M: rows in 3 groups, each row roughly a mix of its group's directions
M (117 x 12)
-35	-22	-44	-4	38	2	-33	-18	-60	-18	-17	-22
20	-1	62	-26	25	-15	5	40	26	1	29	-48
-4	-37	-23	34	49	15	-2	11	-59	-31	-30	-12
37	-77	-15	-26	12	18	-20	-20	11	-15	36	11
19	-4	-27	28	55	30	-17	16	-29	-62	-10	7
-12	50	-46	-41	-7	8	-32	19	-43	-20	32	-8
31	-23	2	-1	-57	34	18	-11	18	16	-30	57
18	20	-27	66	43	8	-21	-12	-17	-52	1	-2
6	1	23	-76	10	-2	0	26	-6	-1	24	-58
29	8	-18	-39	-48	6	41	43	-32	35	-17	11
-12	5	0	1	-62	14	33	22	62	6	-30	-26
44	1	64	-8	29	-6	31	26	17	28	-2	-39
17	-58	44	1	-12	-6	-5	65	30	5	12	-3
9	-31	-2	-31	-19	15	7	-46	-50	17	-41	45
31	-19	58	12	44	-5	21	22	14	-17	-13	-54
34	29	52	-23	42	5	50	8	3	22	-3	-35
-26	9	18	38	59	-25	-16	15	16	-46	39	-15
8	1	-35	27	20	-16	-29	74	-8	-33	-14	-31
14	-19	22	-25	-25	67	20	-5	52	-31	17	7
-10	40	-39	69	5	1	-21	20	5	-49	-3	4
23	-10	54	-54	-25	9	4	59	-16	11	9	-11
-29	-1	-52	18	13	8	-27	-46	-42	-25	7	43
2	20	-8	70	29	-36	-19	-7	-6	-15	5	-54
6	19	42	-64	18	8	-1	11	35	-7	45	-33
-34	31	-55	-14	-68	4	5	-9	-6	23	9	20
-29	-28	-52	11	-23	14	-33	-29	-35	-24	-7	48
-22	18	-48	17	-73	-18	-11	0	28	16	25	-17
-8	-43	11	-40	-30	-17	13	-48	-1	58	13	18
36	-40	62	-1	16	-6	26	27	23	1	-25	-40
-7	-73	-12	-16	-48	3	17	4	2	39	-25	27
11	-23	-22	61	58	13	14	-21	0	-35	-33	-3
66	-5	47	-12	-8	-3	10	49	32	-25	7	-14
-15	8	-42	0	-12	14	5	-71	-31	12	-25	44
15	-5	-20	-58	4	33	-16	-31	8	-18	52	43
-1	8	21	17	26	18	29	-45	-48	11	-48	43
-12	-27	-45	11	39	-11	-11	26	-67	-8	-32	12
12	57	17	-14	47	2	22	22	1	-19	19	-59
-34	-19	-28	62	17	-19	-36	-28	-37	5	-18	26
-25	-19	48	-5	-16	-25	-47	-38	-8	26	51	-8
21	0	33	42	50	-16	-8	7	14	-32	-1	-63
-42	18	-13	35	-10	7	10	-53	-12	38	-21	51
14	-20	63	-27	2	21	42	18	-13	39	7	42
15	-9	12	55	46	-27	-17	33	2	-27	-13	-51
6	-57	-9	-26	64	-26	-26	21	-33	-5	11	-8
-26	14	44	51	9	-20	-15	4	28	-49	3	-44
19	4	-13	-44	5	4	1	70	-39	9	-45	12
-17	43	-25	-54	24	-19	-19	3	-45	11	14	43
-8	-11	-3	-3	-49	25	25	-55	-14	15	-55	30
24	8	-10	-60	-17	39	54	24	-30	6	-22	-6
24	4	-16	-10	-52	-31	-3	75	-13	26	6	8
-23	-2	-41	44	-12	-29	-64	2	16	-35	19	-13
30	-6	23	-17	49	6	40	-19	-43	20	-48	-23
37	-4	13	-64	10	31	37	-19	-37	3	-30	-23
-29	4	-52	28	-23	7	-33	-54	-30	-19	-11	31
41	-30	-20	-36	11	19	50	-12	3	15	-57	-21
10	-29	-13	7	-35	-10	-23	38	62	-14	36	-38
-10	-18	-31	47	39	-20	-11	-29	-52	15	-42	6
31	-54	48	22	42	15	25	2	-6	-21	-31	-23
3	-38	20	-7	55	-34	-11	46	-20	1	-13	-47
1	14	6	2	-22	-23	-41	24	71	-30	42	-3
-19	21	27	32	-20	-23	-22	1	73	2	40	20
-28	-14	-77	35	-12	-8	-41	-21	-6	-23	3	13
16	4	28	-56	-1	28	58	-19	-30	16	-37	8
-26	25	30	-12	42	-23	-19	-26	61	-2	27	-33
-11	-3	-66	-23	-29	3	-16	-38	-25	20	-9	51
-7	10	11	-73	-41	33	18	24	14	-5	38	-16
10	-8	-57	-21	-7	32	10	-32	-52	-17	-44	14
-51	14	-20	32	-22	-3	-42	-41	31	-8	24	39
31	6	13	-62	-26	-9	17	61	-17	20	5	-26
-50	-19	0	45	33	0	-53	-2	4	-43	24	0
6	22	-30	37	10	17	-24	52	20	-62	8	-20
-26	71	5	26	13	7	24	-23	14	32	39	27
14	0	74	25	19	-23	-12	-52	27	20	8	6
32	-3	19	7	22	-44	-3	65	31	3	14	-44
39	-12	30	-17	-25	-13	-15	61	24	13	-2	-54
-23	4	-42	-41	-62	-18	-14	16	20	28	32	18
-36	13	-27	15	31	-2	-29	-20	-32	-73	7	-11
12	-25	16	-16	-7	-33	-19	25	49	7	43	-60
-42	11	-52	36	-6	-11	-24	-25	-32	15	-29	44
-27	-15	-53	34	-15	-18	4	20	-53	18	-47	7
51	-1	37	-27	21	0	47	38	-23	20	-29	-26
-20	-1	-53	23	2	27	4	-29	-45	-11	-47	40
-42	20	-53	15	-54	16	-34	-14	-15	-16	9	30
-17	-8	-9	53	2	-4	-21	-73	-22	2	-14	39
-24	29	-19	8	-36	3	-19	-12	59	-23	58	18
40	-5	39	-17	56	27	33	-3	-6	-31	-33	-27
-6	21	-18	-60	-55	9	-1	-22	24	23	46	0
23	-62	51	4	54	0	-3	-25	16	-13	14	1
-18	4	-35	-35	-9	3	-47	-25	38	-47	35	-25
-7	-41	65	-13	3	-19	2	-40	-33	-10	-34	27
9	9	17	79	40	-4	6	-29	-20	-19	-28	-22
5	-12	39	-40	75	-21	-22	19	-1	-15	24	16
0	35	2	35	6	9	3	48	43	-19	25	-59
33	-4	-26	-30	-19	5	35	47	-54	23	-35	0
-32	-24	-48	13	-31	26	-8	-42	-25	-27	-26	41
-20	-9	-12	65	-29	-30	13	10	-20	29	-55	-2
-11	1	-38	-48	-44	26	5	-20	-11	17	9	62
-22	-4	-3	31	12	28	4	-23	1	-31	-12	85
-1	-30	-12	50	51	-7	3	33	-53	-9	-33	-8
-6	-13	-12	1	13	20	21	-16	-81	20	-49	19
-27	-11	-16	33	-29	-6	-47	-52	31	-15	39	22
7	10	30	40	72	1	5	0	-30	-30	-27	-29
-10	10	-3	-35	-68	-21	-6	25	47	35	25	5
-3	5	13	70	48	-10	-15	-56	-10	-12	2	2
-20	25	-67	-23	-31	34	15	-25	-20	14	-4	40
10	-1	26	50	-18	-48	-23	57	-7	27	1	29
56	-24	-25	14	24	-15	9	54	-24	-23	-32	-27
19	-73	6	40	-4	8	7	-33	9	8	-47	17
14	12	17	0	18	-21	11	60	59	16	33	-35
-15	9	-56	55	-17	13	-48	-1	-2	-37	9	-22
18	-52	63	-4	-3	6	19	4	-3	-24	-48	-30
24	-36	24	20	-12	-5	-32	45	11	-33	-13	-62
-6	4	-18	-16	-43	-37	-35	16	51	12	51	25
20	-19	38	-35	-39	-10	-4	14	68	20	30	-1
-1	-8	8	-13	81	6	-8	-2	-32	-33	18	-43
21	-4	26	-21	14	4	24	47	-68	22	-40	0
-32	8	14	9	0	48	28	-74	20	-1	4	28
which group is each row in? (one row of each group first)
-27	10	-12	-50	-5	20	23	-50	-44	28	0	41 | (18)
-2	6	81	-4	-5	15	32	-28	-27	22	-12	35 | (111)
-61	12	-12	47	3	1	-14	-52	27	13	15	30 | (62)

2	-1	-17	-6	1	35	48	-54	-20	31	-31	47 | (111)
-25	52	-50	1	-6	33	-13	22	-21	-6	53	19 | (111)
-21	41	24	51	-3	-48	-18	26	44	-7	14	-21 | (18)
47	-32	-1	3	30	6	14	48	27	-7	-14	-60 | (111)
-22	-48	-9	1	56	-8	-15	19	-32	-21	-13	54 | (18)
-40	-25	-25	-29	-64	-8	1	-5	34	25	38	-9 | (18)
33	-22	-35	-1	13	20	23	-39	-57	-4	-50	1 | (62)
-43	13	-11	50	-23	-20	-14	-50	28	12	6	44 | (111)
14	-12	-42	29	5	36	45	2	-41	-8	-49	28 | (62)
-8	31	-13	-18	-15	-10	-4	-61	-33	44	-1	52 | (111)
13	-20	-14	37	60	-20	-17	-19	-43	-12	-48	-11 | (62)
